128 stands for zero in the data rows.
Here are some points, each followed by its number:
[129 130  70 125 115  78 164 175  80 119 103 139 145 182  86  86 118  74 181 165 144  70 113  72 152 149 177 131  83 193 137 107  80 105 161 101 132 154 133 105 132 138 112 129 125 134  65 133  30 139 101 175] 0
[214 188 143  98  87  87 103  42 110 146 141  52 203  15 130 216 196 132 176 120  87 115  61 123 105 154  89  66 183  91 116 165  78 125 134 187 125 126  66  68 113 154 110  97 136 158 131 108 109  94  89 117] 1
[170 163 136 178 121  99 209  73  94 111 192  96 170 116 118 124 129 115 139 188 117  84  96  72 132 133  66  70  94 117 103 144 136 135 132 115 167  96 118  57 143 103 141  92  88 117  78 154  91  88 140  94] 2
[121 245 211 160 111  64 255 105 163 164 144 114 132 158 182 153 114 201 142 227  78 150 213 121 118 169  73  95  60  93 125 117 124  86  95 142 179   5 100 156 178 114 129 121  69 108  88 143 124 164 104  18] 3
[ 94  79 142 166 170 130 189 155 170 142 149  54 106 196 230 157 165 221 109 159  80 123 131 165 109  53  94 113  91 147  65 107 171 144 135  53 108  90 122 139 187  65 104  83 153  77 204  96 127 147 134 102] 4
[107  42 142 102 131 147  50 174 155 142 182 112  79 121 195 115 169 221  89 112  73 117 145 104 110  66  61 213  83 173  78 146 217 112 136  82  29 183  83 156 145 103  94 128 104  55 163  96 194 113 127 155] 5
[146  91  34 118 147 170  96 151  97  81  83 126 140  86  82  48  97  60 153  66 139  89  88  33 146 133 173 162 160 153 147 152 138 130 170 129  91 187 211 118 103 192  86 153 159 147  85 147 111 117 108 197] 6
[156 138  81 114 110 104 137  97  89 128 146 141 156 119  62 116 160  89 130 164 140 132 146 105 149 191 162 146 127 182 168 108  91  80 104 175 121 118 105 116  98 164 172 121 109 138  88 150 129 115 199 158] 7
[155 193 175 112 119 170 165  99 183 138 129 113 160  74 129 194 132 174 156 144 132 179 181 142 116 162 108  70 160  56 170 143 119 101 121 179 140  43  54 148 158 153 170 126 143 136 125 102 150 147 117  55] 8
[ 87  51  92 159 126 141 101 176  62  96 160 161 113 167 107  39  98  93  93 138  93 112 125  88 114 125 132 174  77 193 113 100 163 140 145 104  82 202 210 137 101 122 124 137  88 111  89 129 189 106 171 224] 9
[124 126 145  82 109 120  99 130 112 137 158 145 112 158  58 119 147 128  89 101 157 151 166 197 141 174 154 154 115 137 145 106  98 121 111 153 101 139  75 113 112 137 156 146 143 156 131 135 157 115 156 165] 10
[137 175  89 133 134 139  89 234 111 144  72 173 118  89 114  27 104  94 149  47 153 105  87   0 175 113 139 166 201  96 190 123 158 125 135 123 125 143 103 161 108 163  94 132 168 150 136 170  61 226 116 121] 11
[144  95 164 149 126 144 122 131 154 111 183 119 147 204 138 143 176 178 136 180 122  93 144 128 134 167  96 136 144 143 147  46 157  72 164  48  93 119  56 120 175  71 152  63 150  36 154 122 163  73 120 136] 12
[174 198 137 134 103 136 130  84 150 126  90 118 151  65 111 163 140 100 178 107 149 141 139 157 131 189 122 103 178 117 135 119  80 130 133 185 153 133 134  56  80 164 115 143 146 135 133 153 121 122  87 137] 13
[150 222 170 163  98 140 167  80 125 181 151 134 129 116 171 173 134 180 170 184  76 174 119 129 111 130 130 107 175  80 131 147 164 118 102 174 148  42  74 162 149 128 132 113 117 148 148  98 115 146  98  19] 14
[ 24  11 106 203 179 192  99 216  93  84 141 192  59 198 181  26 110 111  41 151 125  88 124 124 147  34 143 136 104 164 187  47 185 219 155  50 134  99 234 173 172  86 165 107 170 111 196 148 178 125 221 125] 15
[218 113 113 102  96 112 101  94 121  99 155 109 165 145  71 178 170 118 172 140 179  99  86 141 125 198 131  94 160 165 107  92 103  68 144 106 132 176  53 111 121 140 166 123 163 102 171 124  89  96 107 157] 16
[ 92 179 171 150  93 109 206 144 117 136 167  66 131 160 208 107  94 167 133 184 111 160 180 100 135 116 131 142  61 150 111 125 160  98  71 148 160  91 150 146 142 117  95 111   8 124  95 148 185 148 138  83] 17
[182 137  39  33 140 158   0 160 138 114  81 154 139  39   3 118 148  28 166   0 194 165  28 117 124 174 192 118 255  61 225 154  68 184  94 212 123 198 151 166  47 177 125 193 227 178 191 110 163 127 112 157] 18
[126 112 123 104 136 127 129 156 160 115  62 153 116 169 101 158 143  88 130 101 158  97 128 160 136 131 167 125 153 147 139 146  80 132 157 121 139 128 116  92 132 130 133 130 192 137 119 149  71 139 114 155] 19
[154 236 234  76  82 102 162  20 202 183  92 155 160 156 114 255 189 150 224 180 168 185 239 206 124 210 158 160 141 177  93 136  64   0  64 174 113  93   0  45 118 141 201  89 160 141  70  85 101 131 128 101] 20
[ 73  52 129 154 143 166  76 249 139 127 130 165  53 157 160  43 128 160  81 101 153  93 142  76 149  62 132 169 133 178 142 104 220 133 154  86  68 133 114 184 175  93 101 128 152  91 172 121 144 170 152 101] 21
[118 123 221 183 132 125 214 128 177 115 157 120 126 122 216 171 133 249 131 204  49 138 192 135 141  78  90 123  73 128  88 110 173 104 115 103  62  22  69 116 212  90 103  62  98  54 116 146 141 128 169  18] 22
[154 116 252  98  78 150  28  88 177 124 173  48 172 158 166 255 255 253 115 166  84 170 138 192  62 173  57 127 128 189  36  65 112  40 127  98  46 168   0  95 156  19 185  83 126  88 205  73 255  70 116 174] 23
[133 114 138 102 153 219   0 184 184  76  73 182 128 166 124 156 194 108 143  46 128 105  87  95 141 116 155 141 243 139 173  80 122 100 170  99  73 133  33 152 150 121 162 129 255 127 174 133  65 198 129 166] 24
[152 151  66 138 166 120 184 148  61  91 173 104 138 121  90  87 111  50 139 183 110 122 122  71 130 117 146 140 123 139 178 115 140 179 115 142 142 122 255  74 127 138  63 104  57 183  14 182  98 125 165 112] 25
[115 181  72  78 109  59 108 113 121 154  54 129 138  75  99 104  95 111 134  49 133 137 112  85 154 161 135  64 154  69 134 197 105 122 124 159 129 143 128 116  91 165  87 147 129 134 118 140 112 120  88 138] 26
[ 81 122 120 141 140 142 192 174 119 102 133 164 139 178 129  88 118  84 115 129 152  87  70 132 153 112 168 112 111 128 131 143 102 140 151 129 174 135 112 141 119 110 158 120 190 124 145 152  73 168 119 108] 27
[ 49 106 131 154 133 112 208 128 130 138 200  88 142 137 145 109  44 192 117 171  49 161 178 110 106  93 141 129  44 162  87 170 195 154 118 113 114 138 211 127 140 122  81 122   0  72  55 145 193  90 134  98] 28
[109  40 194 155 158 165  35  77 170 136 147 165  94 191 190 220 169 192  80 138 162 174 143 255  97  63 135 149 151 107 132  63 162 147 155  56  84  94 101 163 155  94 245  98 155  74 255  73 196 101 235 114] 29
[173 170  98  65 124 109  80 148 130 131 113  94 163  79  69 133 150  75 130  53 114 112  80  71 134 149 109 171 172 118 111 144  93 134 115 166 125 175 109  67 121 164 109 141 129 148  71 154  89 116  99 181] 30
[114  96 122 130 114 193  57 141 140 117  87 126 107 166 161 133 199 142  87 129 144 115 137 151  89 109 142 144 138 156 137  66 108 103 152  88 120 146  72 133 141 124 168  95 190 126 164 126 110 133 189 172] 31
[141  87 157 119 124 168  37 143 126 101 117 127 140 126 124 145 172 115 119  84 164 153 133 119 118 158 107 132 183 134 173  37  93 116 129 135 132 150 147 157 163 117 166 111 150 120 146 134 183 103 127 164] 32
[123 134 136 128 112 102 123 127 130 139  83 128 129 139 118 161 146 115 134 112 160 141 146 104 114 139 145 143 146 126 133 123  48  64 112 152 150 133 115 138 100 131 156 144 165 122 120 102 127 158 102 167] 33
[ 91  34 155 117 151 183  80 105 141  88 103 114 113  81 140 162 111 171  69 145 107 169 180 155 102 117 141 128  90 123  97  92 108 197 147 104  83 103 173 154 114  84 168 151 151 149 128 130 225  85 173 153] 34
[116 177  96 157 129 130 183 147 119 149  89 111 134 119 148  62  63 140 152 142 165 170 130  67 139 135 110  97 124  39 177 125 129 112  86 152 194 100 179 202 114 122 101 160 112 140 123 163 122 125 129  78] 35
Which three points above are nearest to each new point, looking only along the 4 directions in which the numbered points spread most? Their numbers follow each, smallest number first.
[116  87 167 160 117 136  73 150 103 172 113  62  88  87 154 107 128 154  44  94 125 157 144  88 100 106  49 174  75 123 120 134 159 162  99 145 134 143 117 160 188 106  95 157  59 114 147 110 210 124 166 141] 5 12 34
[149 156  75 126 124 142 130 113  72  68 123 148 163  98   0 101  83  10 122 123 183 163  89 126 168 177 192 125 198  90 189 105  60 168 109 202 184  93 234 142  95 189 161 114 141 223 108 174 115 124 104 172] 6 26 30
[155 154  78  60 140 111 126  78 116 111  72 157 144 104  96 117 146  84 149  97 127  99 141 110 128 133 157 108 122 146 141 111  87 141 180 146 140  88  80  88 157 162 142 139 189 144  71 153   6 130 130 152] 19 26 33
[116 167  91 166 117 125 140 204 103 151 106 160  96 159 108  58 127 115  86  98 195 155 143  55 159 124 144 225 139 122 185 105 141  86  77 155 171 119 145 162 143 171  99 153 111 136 130 148 111 176 107 105] 11 27 35
[ 79  48 122 109  96 173 145  68 120 131  95 136 130 129  95 154  62 111 100 146 127 143 169 241 104 139 188 140  77 194  78 184  82 141 137 136 133 183 187 102  77 138 159 168 140 140 107 135 197  62 171 189] 7 10 34
[234 239 224  72  91 134  66   9 191 159  96 147 203  70 104 255 212 126 223 134 157 172  80 214 123 207 129  30 255  51 149 129  41  89  99 211 171  85   0  85 101 133 195 148 196 170 191 114 113 120  63  41] 1 8 20
[ 66  91  50 123 170 168 113 204 125  75 103 192  57  99 125  23  20  63  88  33 138  95 109 115 182   3 133 119 108  80 144 151 179 247 177 135 134 135 255 141 114 177  76 159  86 123 115 134 129 151 153 110] 6 11 27
[ 95  68 125  72 147 163  57 163 131 131 110 121  99  91  98 106 115  72 113  64 189 154 143 130 118 157 157 198 126 184 118 162  75 105 106 163  58 219 113 129  68 119 153 188 191 150 148 125 199 111 130 227] 10 19 32
[ 89 133  97 105 120 110 152 106 123 120 110 115 136 125 122 155 132 134 101 167 104 135 142  94 124 164 130 177  85 145  92 115 121  77 112 122 118 148 169  99 114 122 126 120 125 160  61 123 100 128 122 190] 0 2 7
[ 97 135 196 192 156 162 147 116 161 108 153 191 121 150 169 137  76 149 108 163 182 191 165 184 189  90 139 102 141  25 185 118 182 205  98 155 206  37 128 170 150 120 199 117 119 101 180 131 163 148 162  30] 14 27 35
[112  62  65 130 118 129 134 138 136  73 164  92 124  85 123  84  76 143 137 117 105 116 156 124 131 150 189 115 119 139 168 109  96 122 125 141  79 141 179 158 108 155 116 165 118 170 103 153 143 100 156 162] 0 7 27
[ 79  82 176 219 141 164 124 136 129 132 156 131  91 201 192 136 167 147 104 158 144 141 113 130 124 114 116 177 110 139 142  83 149 123 139  61 148 122 102 152 161  73 154 103 166  62 198 111 134 136 153 108] 4 12 34
[133  91  82 119 139 160  53 133  90 144  84 166 114  72  85  86 136  67 101  48 150 164  46 104 152  83 170  97 224  89 198 130 131 146 150 203 123 144 178 177 116 183 112 128 177 189 205 114 128 160 129 122] 11 19 27
[117  90 127 107 175 175  36 155 207 118 115  78  99 122 208 179 207 225  63  90  90 145 136 185  73  63  82 115 151 123 104 117 154 121 110 100  83 132  74 184 155  94 141 106 137  73 217  89 193 166 154 123] 12 29 31
[167 144 149 136 113 138 119 176  76 114 152 166 131 137 103  74 166  70 165 115 148 128  84  56 129 109 124 193 148 134 137 114 147 143 156 140 135 144 166 108 154 147 102  93 132 170 104 143  92 157 140 156] 0 19 27
[154 214 182 184 140 132 124 117 109 122 141 102 139  86 146 185 153 115 149 182 124 169 114  97 107 142 110 153 152  98 141 107 147  99  68 189 177 119 147 182 134 131 128  90  85 176 141  76 168 148 112 105] 8 14 33
[170 137 193  85 109 157 123  72 183 147  93 142 143  89 152 230 177 113 144 185 173 161 124 249  83 166 165 113 143 160 112  97  39 108 119 155  69  81  62  94  98 104 188 142 183 161 172 118 123 122 129  89] 8 16 33
[136  95 185  82 100 100 198  66 129 150 140 117 164 204 161 179 159 216 158 209  93 113 161 191  78 108 106 125  16 210  40 134 134  92 177  69 105 146  87  65 133  79 140 108  94 106 108 130  86 114 131 127] 2 12 17
[162 192  58  71 153  69 185  44 132 151 109  91 175  41 102 102  11 136 113  77 110 120 147 162 148 130 122  88 109  37 134 201 110 177 121 168 127 100 217 115  63 211  79 196  26 113  27 156 100 103 108 102] 0 2 25
[141 172 143 143 111 122 149 103 140 188 101 170 110  82 143 141 118 159 134 101 106 150 109 133 138  79  77  99 154  52 128 170 174 174 129 152 179  84 142 157 123 158 107 110 111 162 169  85 121 166 125  55] 14 27 35
[109   0 117 191 152 185  19 184  79 129 137 143  89 160 120  77 143  99  30  75 154 149  80 118 137 115 128 213 148 163 171  71 173 146 137 116 101 207 167 212 144 149 141 127 124 151 230  97 225 118 170 196] 21 31 34
[ 46 140 184 214 114  66 172 121 175 202 109 122 120 191 255 208 165 230 164 169 107 101 114 126 105  58  39  72 100 122  37 171 170  53 150  81 164 147  56  99 153 111  84 127 126  65 230   6 123 164  98  76] 4 12 22
[ 87  85  83 125 108  85 229 154 117 167 119 144 106 121 130  80  48 128 100 122  85  85 123 110 146  98 172 112  73 121 107 175 146 169 139 135 146 114 189 103 115 158  80 166 108 107  91 162  93 150 103 142] 0 25 35
[100 124 143 193 101 134 158  90 136 124 152 111 112 138 174 132 110 179 107 192 115 110 186 151 132 115 105  60  68 126 108 111 130 160 171  76 134  60 144  81 162  95 134 132 105  94 109 119 106  96 142  90] 2 4 17
[137 148 125 152 143 137 106 141 113 102 183 136 126 144 144 122 129 100 110 131 169 100 169 129 112 137 126 131 121 138 159  74 146 144 137 112  88  96 134 152 149 123 142 115 107 127 128 164  78 142 140 128] 10 19 27
[125 147 154  97 116  71 186 128 144 134  69  83 161  85 131 137 144 172 147 131  95 127 188  75 162 110  85 161  81 173  67 129 115  76 156 121 117 117  82  78 149 148  91 132 118 111  60 191  59 178 123 147] 2 7 33
[126 179  90  93 127  78 248 150 146  97  96 106 157 114 124 107  56 124 180 179  99  77 165 136 124 149 188 100  67 143  89 188 100 100 116 128 143  99 162  92 108 140 114 161 128 122  43 145  68 149  48 123] 2 25 35
